Where one turn sends some rows of the set: a few examples, then the rows asked
mes: [  6  14  14  -3  -7  22   6  -3  18   5   2   2  12  16   0  -1  -2   7
  10  14  -6 -19  -5 -11  -2   4]
vub: [ 10   6   0   0 -12  -1   6   4  24  10  -6   6  22  20   5   5 -12  14
   3  21 -19   2  15  -8 -17  13]
gaz: [  9   7   8   0   8  16   7   4  22  -6  -4  20   9  19  -3  -1   1  -6
   5   4  -8   3   9 -10 -18  17]
Gen: [  0  15  19  -1  11 -11  12   2  11   9  -7  10  25   8  -5   1 -16  16
   1  -2 -13   3  19  -3   5   3]
lok: [-12   1  11   4  -2   8  14   6  21   2 -23  13  10  16  -3   0  -6   4
   9  -4  -1 -11  10 -12 -11  13]
durot: [ 10   6 -11   9   0  18  11  10  11   6 -12  14  11  13   6   2  -5  10
  13   1 -14   4  12   2  -4   2]
Bemo: [  2  10   8 -18  14   0   8   0   8   7  -4  -4   8  16 -10 -10 -16  -7
  17   4  -5  -6  15 -10 -11  -3]
mebaz: [  2   7   2  10   7  -5  16   6  10   2 -11  11  19  14  14   3 -11  15
   6  -5   5   8  13 -14  -5   1]
vumo: [  2   0  -1  -5   7  -4   2 -10  14  -8   2 -10  14  15   7 -22  -7  13
   2  -4 -18 -17   6  -1 -17  -5]
Mev: [  3   2   3   3   2   4  10   9   9   4  14 -11  21   7 -13   1  -2   9
  -8  -7 -11 -21   6  -9 -23  -3]
Nevuk: [ 11  14   8   5   5  10  19  -2  12  10  -2   1  15  16  -6   8  -6  18
 -14 -12 -15 -12  21 -13 -19  12]
Gufe: [ -2  12  15  12  -9  -6  -5   0  11   2  21   3   3   9   2 -16  -2   9
  13   1 -13 -10  15  -9 -17  -1]
visos: [ -7  12  16  11  -9  -2   3   1   8   5  18   2   4   9   5 -20  -4   8
  13  -2 -11 -11  15 -11 -18  -3]
Rav: [ -6   7   9  -1   4  19   5  -9   9  -5  -3   3  17  11   4  11 -20  11
  -9  -1  -4  -1  19 -10  -6  -3]
peseg: [ 15  14  -3  -3  -8   5  -1  -4  13  -8   5  13  11  20 -10  -4 -22  21
   3  -1 -13  11  11  -8 -16  14]
nobeg: [ 10   7   9   1  16   1  -1  15   8   0   4   7  15  14   0 -10   9  -1
  13  -5 -13  -9  -1 -19 -16   1]
gudi: [ 10   8  -3   7  -8   1   9  -3   8  11   0   7   8   1 -16 -14 -12  10
   4   0  -6   5   7  -6  -5  25]
Zigut: [ -3  -8  -3  -7  11   2   3 -11  24   5  -9  19  10   6  -5   2  -8  17
   5   7  -7  -1  17 -13 -19   2]
sideb: [ 11   1   8  -2  -3 -13   6   1  23  10  10   4   0   9   1   1  -5  23
  10   4 -10   1  10 -12   6  -3]
nadu: [  2   1  -6   2 -10  -8  -5  11   5   2  10  -2  22  19   2  -5  -5  14
   7  14 -12 -17   7  -7 -11  17]
niked: [ -5  24   5  -6   0  14  11  -4   7   7   1   5  12   6 -18   1  -7  21
  16   0 -19  -1  24  -7 -14  11]
meso: [ 13   6   5  10  16   1   3   4  14   3   6   6   9  33 -15  -1  -9  16
  -4   2   2  -9  16   2  -9   0]
sasar: [  1  17  -3   1  17  11   6  -3  32   0  -3   1   8   8  -3  -2  -7  29
  -6   3 -11  -8  20  -9 -16  13]
Seto: [  7   3  16   5  -7   6   5  -1   8  18 -20   9   9   9  -6  -1 -19  13
   8 -13 -16   0   5 -11 -10   5]
vun: [ -8   7  18   0   6  -9  -2  21  15  -4   0   0  17  15  -5  -8 -10  13
   3  -7 -20 -16   9  -3   3  -1]
fisuf: [  4   7  -6  -9   3  -4  19 -10  21 -10  -9   6  13   7   1  -9 -16   5
  12   1 -16   3   8   7 -19   4]
vazi: [  0  17   4  -9   3   3   8  -3  26  -9   0  -5  14  -3  -6   6 -26  10
   0   0  -6   3   6 -11 -21   4]
mesu: [  4  -1  -4  -8   8  -4   3  -3  17  -7   3  -7  12  12   6 -29  -6  15
   2  -2 -19 -11   8  -2 -16  -2]
gokag: [ -1  17  13  11  -2   7  11 -15   9   8   6   9  -1  -4   4  -3 -10   5
   7  -5 -10  -6  15  -2  -6  15]
golil: [  5  13 -12  10   2   0  23   0   8  -2   6  14  -5   6  -8  -8 -12  12
   4   3 -14 -19  11 -12 -11  -2]
Rebe: [  7  17   9   8 -13  14  12   6  13   9  -5  -7  18  14  -7 -13  -5  14
   6  11 -14  13  21  -5 -13   8]
Fevim: [ -1   9  -3   1  -9  -6  -8   9   6   5  13  -2  22  18   1  -5  -6  11
   7  16 -18 -19   7 -11  -8  14]
feras: [ 11   9  11   1  -6  -3  10  -1   3  -9 -14 -12   8  20  -3   1 -12  19
   5  12 -21 -11   9 -14 -20   1]
ruf: [  4   0  -5   0   1   0  10   7  13   4  13  -8  18   9  -8   2  -1   8
  -7  -7 -13 -24  11 -11 -24  -6]
Sulo: [ -1   7  13   3   6  -9   0  20  14  -4   0   6  20  18  -7 -11  -7  10
   3  -7 -19 -15   7   0   4  -5]
vobo: [ 10   9   5   3  17   2  -1  16  12  -2   8  11  16  12   4 -10   5   2
  13  -1  -8 -10  -3 -18 -20   1]

golil moves to Bemo
Zigut moves to Seto
And these:
Rebe moves to sasar
visos moves to mesu
gokag moves to fisuf
Gufe moves to vumo

